In the rows, zero is written as 128.
Named moves come first, each a turn or a mirror and shown by rows before and after it. Which of them, in which order, take the first row of each pair that follows to the second? Write the first one first, as in the answered first pair.
rup (before -> after):
[167 177  76 121 119 121 155 135 133 177  91 165 101 117 116 145 129  89
  80 112 123 118 129 131 156]  ->  [187 181  75 122 128 113 148 127 144 179  95 156 108 117 121 139 120  93
  93 117 125 113 149 119 151]
[115 102 114 129 115 117 105 150 145 128 100 123 144 122  67 125 104 142
 136 135 130 115  90 131 143]  ->  [144 110 116 118 130 106 102 145 162 129 109 111 141 125  84 121  96 151
 160 126 133 115 116 110 139]
[104 128 137 135 117 165 147 127 128 130 114 138 110 117 128 122 139 112
  90 109 127 124 127 149 136]  ->  [138 141 134 124 142 145 142 111 148 128 131 109 102 120 145 116 110 114
 125 102 137 121 168 133 141]
[104 105 125 141 116 134 100 136 141  94 118 120 145 143  86 125 109 139
 152 132 115 122  98 134 125]  ->  [121 113 131 134 128 122  92 129 150  93 123 101 138 146  93 121  95 134
 166 129 117 130 118 126 130]
dod (before -> after):
[168 109  57 131 156 124 160 162  85 145 163 130 143 174 173 142  51  92
  99 119 138 142 184  94 136]  ->  [155 109  64 132 146 127 129 151  92 113 178  96 163 197 137 131  35 100
 131 113 136 120 166  83 134]
[ 89  81 143 137 127 137 152 119 112 139 113 108 136 128 131 122 118  99
 111 130 140 114 134 136 117]  ->  [111 102 143 124 139 118 168 116 130 148 109 116 122 115 150 129 114 100
 113 120 134 120 154 132 112]
[106 108 120 166 104 164 115 140 110 134 132 100 124 132 116  68 114  91
 123 120 148  49 126 133 142]  ->  [120 114 120 164 108 154 149 149 106 176 114 145 108 107 161  92 141  78
  82 120 144  81 143 146 144]
[152 125  97  99 143  78 101 128 184  89  91 127 146 126  53 158  93 178
 153 123 126 166  94 131 113]  ->  [ 94 103 114 122 113 120  92 141 138  77 101 143 153 138  34 141 118 162
 115 132 124 151  56 146 115]
tivu (before -> after):
[137 109 113 139 141 126 145 140 141 164 100 134 102 112 144 136 127 115
  98 116 145 117 145 126 144]  ->  [123 120 123 130 142 125 153 132 129 118 102 151 114 129 151 171 148 133
 103 130 126 162 122 132 122]
[112 129 145 133 115 141 121 121 119  89 145 153 134 147 131 138 147 127
 124 127 108 146 106 143 123]  ->  [126 113 129 143 116 139 115 135 126 133 141 115 112 125 125  95 114  99
 118 109 131  84 127 136 159]
[120 135 153 141 144 139 120 116 120 101 171  93 139 125 139 126 118 138
 174 127 123 141 159 122 109]  ->  [127 136 145 140 141 133 120 116 121 112 171  83 138 125 141 113 111 132
 163 126 127 125 162 126 120]
limar (before -> after):
[ 95 150 136 194 112 182 150 132  61 141 129 108 128 136 125 131 167 128
 113 162 127  79 143  88 109]  ->  [ 75 153 139 185 108 180 153 131  67 114 121 124 141 144 111 149 172 150
 117 162 110 107 120  92  94]
[138 148 154 135 150 138 118 106 109 134 178  95 127 134 173  90 109 121
 149 131 144  99 186 110 123]  ->  [121 158 161 111 136 132 117  93 112  74 170 121 151 161 156 136 128 148
 163 144 117 151 136 115  94]
[ 96 153 119 135 111 118 100 133 154 123 105 115 123 146 112 128 109 151
 118 134 146 129 106 141 108]  ->  [106 149 114 142 111 116 103 138 160 142 104 105 120 143 105 121  97 136
 119 133 152 116 122 145 120]
Then:
Each pair is 2 to 3 moves apart.
[150 153 137 111 141 113  84  82 134  97 194  76 150 144 131 111 100 150
 178 129 139 125 176 110 112]  ->  [152 162 152 128 143 138 129  80  96 137 186 133 128 126 201 131 147 113
 121 128 124 139 201 125 122] | dod dod rup
[112 114 131  97  82 105 126 110 161  81  86 121 176 133  55 143 129 151
 142 126  69 168  62 130 126]  ->  [ 86  97 140 135  66 149 104 122 127 111 104  99 172 129  49  95 119 117
 120 133  87  95  72 131 150] | rup tivu dod
[129 130 118 139 129 127 148 141 129 143  83 160 121 132 122 155 138 121
  96 133 121 155  94 164 154]  ->  [138 133 119 156 137 131 154 135 115 160  93 156 121 127 150 148 139 110
  93 128 124 148 120 159 162] | limar tivu limar
[176 143 120 138 141  98 122 109 158 160 139  92 114 126 188 100  93 122
 170 127 157  91 223 101 128]  ->  [ 61 103 149 175  64 174  93 137  95 108 135 111 143 165  96  90 124 100
 129 151 154  55 110 127 132] | dod rup
[149 134 114 116 133 114 113 106 148 104 137 119 141 141 132 136 127 134
 151 128 116 150 155 104 107]  ->  [136 119 108 118 123 122 143 126 140 120 110 155 139 129 130 157 143 131
 114 136  99 167 123 121 110] | rup dod
[122  93 118 126 123 122 127 158 149 162  97 111 122 111  92  67 102 117
 113 149 140  90  95 151 129]  ->  [153 108 114 116 150 108 138 147 166 182 108  96 113  96 130  72  94 120
 128 140 144 102 144 136 135] | dod rup
